In the rows, zero is written as 128.
Which row each row swaps with, under one turn or mirror
Samu: [113 137  97 123 107 155 103 116 124 172 112 156  86 114 134 117 124 114
  97 116 131 146 140 113 137 132 134 143 125]
nup: [121 157 111 141 109 146 132 123 106 165 136 143 132 121 142 150 131 105
 129 115 105 121 144 101 166 104 117 146 146]
rek: [108 124 113 123  97 142 107 125  96 139 118 151 125 120 150 151 121 128
 154 181 135 125 159 118 123 112 118 143 144]
galib: [ 92 141  96 110 132 135 120 158  89 126 115 151 105 127 111 116 112 105
 145 132 161 114 160 105 149 115 139 136 125]
setif: [ 96 136 111 136 106 142 130 144 112 155 135 152 121 126 122 142 149 117
 107  96 115 127 156 123 148 125 110 134 123]
Tupor: [113 116 114 119 104 139  98 134  91 134 122 152 130 123 150 144 122 126
 155 178 132 123 157 109 118 114 128 151 135]
lele: [117 146 110 136 120 120 110 132 129 159 147 147 122 135 146 118 119 108
  94 116 138 144 112 128 160 124 144 129 136]
pezon: [121 142 117 141 134 125 114 126 126 170 141 154 122 140 157 108 107 110
 102 122 134 137 133 124 167 109 139 132 139]
pirag: [ 82 132  98 147 116 143 123 145  96 148 124 126 116 152 125 113 123 132
 124 127 138 121 150 114 120 103 150 130 140]
vutif: [128 133  85 119 120 162 114 157 113 135 124 135 115 113 133 116 149  80
  88 136 123 126 153  97 140 123 143 154 122]
Guzav: [ 96 138 113  84 132 139 139 127 105 159 125 175 121 149 158 138 126 110
 118 130 119 130 163 125 142  89 148 143 146]
vopo: [119 144 121 145 132 129 115 128 130 159 140 157 128 134 155 117 112 114
  94 126 135 144 128 128 170 118 139 129 148]
fazig: [124 159 117 137 111 138 125 116 105 170 138 133 132 117 156 147 132 109
 122 126 111 117 143  98 159  98 121 148 148]
zupe: [ 89 140  97 107 125 129 119 151  91 132 114 151  97 120 114 121 113 108
 142 133 163 112 159 101 152 121 143 131 119]
gopo: [117 152 118 143 134 129 121 123 121 168 133 163 120 132 161 112 113 106
 105 127 144 134 153 119 176 100 122 130 137]
Beg: [116 120  95 139 111 124 116 136  93 135 114 139 129 115 123 156 132 116
 146 167 138 118 160 133 125 135 118 125 116]
tedo: [ 94 141 118  89 140 135 133 129 112 158 128 172 120 153 153 141 123 112
 110 125 119 127 164 135 144  92 144 140 139]
dekez: [119 144 126 140 128 122 116 125 124 158 143 156 124 137 150 118 118 108
  90 123 139 143 121 129 163 114 142 130 141]
Botat: [104  98 105 119 124 107 112 137 128 133 119 168 122 118 152 123 139 125
 122 188 149 139 154 104 149 116 123 141 139]
Sifez: [107 145 103  97  97 130 115 147  85 148 142 133 117 129 120 150 127 115
  93 126 156 130 130 110 159 123 146 136 111]
Kov: [125 144 105 126 114 122 115 143 115 151 147 140 122 127 131 128 123 112
  86 114 141 143 113 122 160 137 150 131 131]
Pumor: [119 131  87 124 148 100 117 143 124 141 106 137  96 126 111 137 135 129
 126 159 148 115 154  97 132 103 118 148 135]
Nubu: [ 95 135  78 120 109 131 118 135 119 147  92 121 123 113 134 132 161  92
 115 157 129 130 149  93 155 131 150 154 142]
Fav: [103 140  98 123 125 142 120 135  84 150 126 118 126 150 144 134 124 116
 105 169 141 117 146 118 126  79 159 138 141]
lan: [ 88 139  96 137 125 149 119 143  88 150 117 131 111 151 124 108 127 130
 129 122 141 127 150 115 118 101 149 131 145]
zigaz: [ 87 119 111 120 104 140 120 138 109 140 125 159 124 124 127 145 156 120
  89 109 135 125 160 120 160 131 111 148 121]
sidi: [108 139 115 143 114 144 138 135 114 160 132 154 127 122 128 146 148 110
 115  94 111 124 152 117 155 117 113 143 133]
zat: [118 122  73 129 126 107 117 133 128 142  97 117 113 113 120 130 152 106
 116 162 139 121 150  96 136 132 133 148 132]
kurer: [110 124 102 102 144 117 121 143 105 148 128 162  95 136 114 154 116 139
 124 149 148 115 154  97 128  88 115 148 131]
tanam: [ 90 141 112  88 132 136 138 127 109 155 121 180 118 153 158 139 119 109
 121 128 121 131 163 125 148  93 137 146 146]
Pid: [ 79 130  88  93 106 148 131 121 101 159 101 150 124 129 157 137 143 102
 120 148 126 131 161 105 166 101 149 156 148]
Lilo: [122 163 120 138 109 139 125 113 107 166 137 138 132 121 149 140 134 105
 123 124 113 111 140  94 162  99 123 153 146]
kaz: [112 125 114 122  99 142 107 122  95 137 120 154 124 121 149 140 127 124
 155 185 132 120 157 114 118 114 122 145 141]
Fubek: [120 119 100 112 117 165  96 159 113 127 123 152 107 122 146 113 123  98
 113 143 118 126 151  93 118 111 147 163 140]
rada: [ 96 129 108  88 114 141 117 147  84 147 136 156 104 129 121 157 121 142
 115 135 161 124 149  99 152  98 123 140 121]
sile: [108 134 116  99 115 125 108 123 100 142 127 132 130 136 152 152 140 106
  81 184 156 116 145 118 146 104 147 150 128]
Tok: [121 132  93 125 119 113 117 136 104 132 112 133 127 117 117 152 145 107
 131 160 141 123 155 139 128 140 120 118 117]
laba: [121 156 101 136 142 141 134 128 115 161 130 154 122 120 146 120 124  93
 112 125 139 119 165 102 187 100 122 135 134]
Muga: [119 141 121 139 129 123 114 128 129 160 144 156 123 136 151 117 118 116
  93 121 136 147 119 121 166 121 147 134 140]
nobid: [109 105  91  97 128 103 123 165 117 122 129 166 120 131 131 131 144 136
 134 152 137 139 150 115 141 136 128 143 137]
tiv: [119 124 100 132 115 123 111 136  95 136 114 135 127 114 125 150 138 115
 140 174 145 118 153 134 124 140 124 127 113]
zag: [100 100  95 107 130  97 114 152 124 128 127 164 122 127 146 124 150 134
 133 167 142 139 149 111 142 127 123 139 138]
dide: [111 114 102 134 119 158 111 146 114 132 123 163 114 119 145 123 120 111
 118 192 150 130 172 114 132 113 126 130 120]
Liga: [153 142  80  86 124 144 121 145 118 154 119 141 117 127 140 161 126  97
 103 149 115 134 142 121 140 113 141 149 129]
pevap: [104 103 113 110 136 101 115 141 124 130 121 171 125 129 157 125 146 130
 128 178 138 136 156 115 148 126 125 142 137]
Riguv: [112 137 106 150 106 144 134 131 106 160 132 146 130 117 129 149 145 109
 114  99 109 122 153 119 155 119 113 140 126]
Fiso: [124 144 122 144 131 122 112 125 132 166 141 152 123 135 153 113 116 117
 101 122 137 139 126 123 165 110 142 126 145]
lura: [106 129 114  95 120 124 109 119 101 137 125 138 129 128 149 154 146 106
  79 180 157 124 151 122 144 105 142 143 125]
fezis: [115 123 105 130  97 143 105 131  87 134 123 144 126 119 140 147 128 126
 152 185 135 121 153 115 125 123 118 137 130]
Kufil: [127 122  79  80 121 129 135 169 110 133 124 156 122 141 126 148 141 112
 127 137 115 134 156 122 129 117 137 150 134]
gon: [104 125 101  99 126 120 121 140 103 150 126 168  96 131 118 147 119 146
 126 159 152 123 161  95 130  87 116 146 129]
tatu: [138 129  84 122 119 160 117 155 118 131 122 135 111 117 133 116 152  85
  88 133 123 124 151 101 135 116 141 156 129]
befad: [105 102 108 118 137 105 113 141 122 132 124 168 127 119 155 123 141 136
 125 183 144 140 156 109 152 127 121 133 143]
saziz: [141 140  90  98 112 150 102 114 119 170 118 154  99 117 142 146 125 100
  86 137 134 137 137 115 147 129 133 155 120]
dupev: [101 130  72 118 105 128 128 124 117 148  92 121 126 112 141 128 160  92
 120 149 128 130 151 101 156 135 146 147 143]
zizo: [111 111 108 131 127 122 110 139 128 138 120 169 119 118 160 123 133 114
 116 196 146 138 167 111 140 109 116 134 130]
lilug: [130 131  87 116 117 160 109 162 113 134 124 139 113 120 134 113 145  87
  96 128 119 120 152  92 126 122 143 155 127]
Bil: [111 148 100 107 132 122 107 133  90 133 118 137 110 110 131 119 113  95
 133 128 161 110 142  79 162 106 144 149 141]
nofo: [111 112 122 113 106 155 100 134 101 136 122 161 123 125 162 128 120 122
 134 166 127 124 154  97 117  99 133 166 151]
reb: [123 157 120 119 127 125 111 114  99 160 126 135 130 113 155 137 109  95
 129 139 134 111 134  84 164  98 143 156 151]
bufi: [ 95 144  94 107 122 129 116 150  90 128 113 148 105 121 112 120 115  97
 142 129 166 111 152  95 149 118 142 138 129]
Sabe: [126 139  93 121 144 110 128 140 103 139 119 140 125 125 118 150 127  99
 122 151 127 123 150 143 122 130 138 109 119]
fuga: [147 152  85 103 112 145 107 117 122 176 120 146 105 123 144 142 120 102
  87 142 127 134 139 114 150 116 134 154 125]
Ronub: [125 160 118 132 110 137 120 116 103 162 135 141 137 115 147 146 127  94
 123 118 118 123 135  93 164  98 131 156 147]
vabo: [113 135 113 107 120 124 108 122  94 140 130 130 127 132 157 149 139 105
  76 183 154 120 145 112 139 103 142 143 123]
vuta: [110 102 105 112 135 100 114 142 126 129 123 167 125 130 150 123 143 135
 131 177 146 142 147 113 149 128 130 141 141]
baro: [ 89 129  97 140 112 147 118 130 112 161 117 148  96 137 119 109 120 127
 118 100 138 136 149 116 129 122 137 132 133]
Gug: [107 100 108 117 127 106 110 138 132 135 119 168 122 120 154 122 144 132
 130 182 147 138 153 110 150 124 126 140 142]

tedo pairs with lura
Pid pairs with Fav
bufi pairs with lilug
laba pairs with dide
Kufil pairs with Sifez
dupev pairs with pirag
Samu pairs with Pumor
setif pairs with Tok
zag pairs with lele
Sabe pairs with zigaz
vutif pairs with galib

Which row each row swaps with, under one turn or mirror
rala: [126  82 135 140 155 108 116 131 103 138 159 151 137 148 131 117]
ret: [127  97 132 120 129 111 126 136 122 137 103 124 117 112 114 135]
Norup: [138 107 148 110 138 118 163  97 128 118 116 137 112 131 123  86]
dal: [118  93 139 129 149 110 108 113 109 138 155 147 121 144 153 118]
Razo: [149 117 135 113 139 118 160  93 123 114 129 128 116 142 134  96]
daneb: [142  85 129 124 134 115 152 141 124 122 108 127 157 119 112 109]
Vur: [137 121 145 115 129 123 157 103 119 111 106 137 109 127 120  93]
pasev: [135 111 163 138 130 154 168 117 116 134 132 125 142 138 147 108]
buza: [121  97 134 124 133 109 130 135 124 157  97 141 130 123 119 126]
ruten: [122 125 154 154 142 148 149 113 103 126 135 120 133 151 152 107]
pifo: [106 114 125 146 157 106 137 127  83 125 150 149 120 135 121 118]
Nupu: [139 112 151 147 135 154 154 114 108 123 136 120 138 147 159 116]
tel: [118 101 142 146 152  98 133 135  89 133 163 140 126 124 120 118]
Tuda: [119  99 144 137 152  92 117 118  95 144 151 137 123 134 119 102]
namok: [144 107 139 119 147 115 154 100 132 109 118 127 113 137 127  85]
Danen: [107  90 140 141 153  96 120 120  95 121 153 151 125 137 131 119]
zile: [116  80 138 149 154 131 119 123  93 126 164 139 125 137 119 121]
Rin: [109 105 133 136 127 126 143 156 109 127 103 132 128 131 104 126]
zano: [143 115 141 112 136 120 154  94 127 127 119 123 109 150 131  98]
zol: [129  79 128 121 126 108 147 142 120 109 109 126 144 111 129 125]
fedov: [107  99 136 144 112 113 131 137 122 135  98 135 125 133 108 122]
bufe: [102  93 153 153 143 103 127 128 101 129 161 148 132 141 134 122]
Tolo: [115  94 138 148 130  93 128 125  93 137 150 151 128 151 143 127]
vug: [128  90 128 128 150 113 149 130  84 130 166 124 137 131 146 103]
ruv: [136 117 166 139 130 150 161 105 114 128 130 143 141 145 150 115]
keto: [116  97 136 124 133 109 137 154 119 122 109 124 142 124 111 135]
vizat: [120  99 147 122 121 118 125 143 106 123 104 132 150 124 130 142]
pep: [102 111 128 149 142 109 126 115  88 137 145 150 118 130 140 125]
lapub: [125  69 138 113 131 112 142 136 105 138 105 130 135 121 116 139]
tif: [126 109 160 150 128 147 158 101 109 133 146 118 130 150 148 115]
bes: [114  78 132 117 137 122 133 127 117 111 107 132 128 119 100 131]
niv: [123  83 134 152 157 108 133 134 102 139 163 130 134 124 135  97]
nolu: [143 111 148 118 146 122 160  94 126 108 127 135 119 131 125  86]
mal: [139 109 158 136 135 158 159 118 112 119 134 109 132 142 151 111]
guz: [123  84 144 130 127 124 123 145 111 136 102 122 128 119 114 134]
ratu: [126  75 158 130 119 114 133 118 121 140  96 132 134 125 116 131]
gilu: [137 118 157 138 123 158 151 116 114 120 135 128 132 138 156 114]
ponor: [131 114 147 122 145 116 159  83 128 120 122 124 115 140 124  87]
Dega: [137 116 139 107 133 128 149  95 140 120 116 142 115 129 124 101]
Tirof: [138 108 164 143 136 157 163 119 105 121 137 121 133 131 156 114]

lapub pairs with rala
tif pairs with Dega
tel pairs with keto
daneb pairs with vug

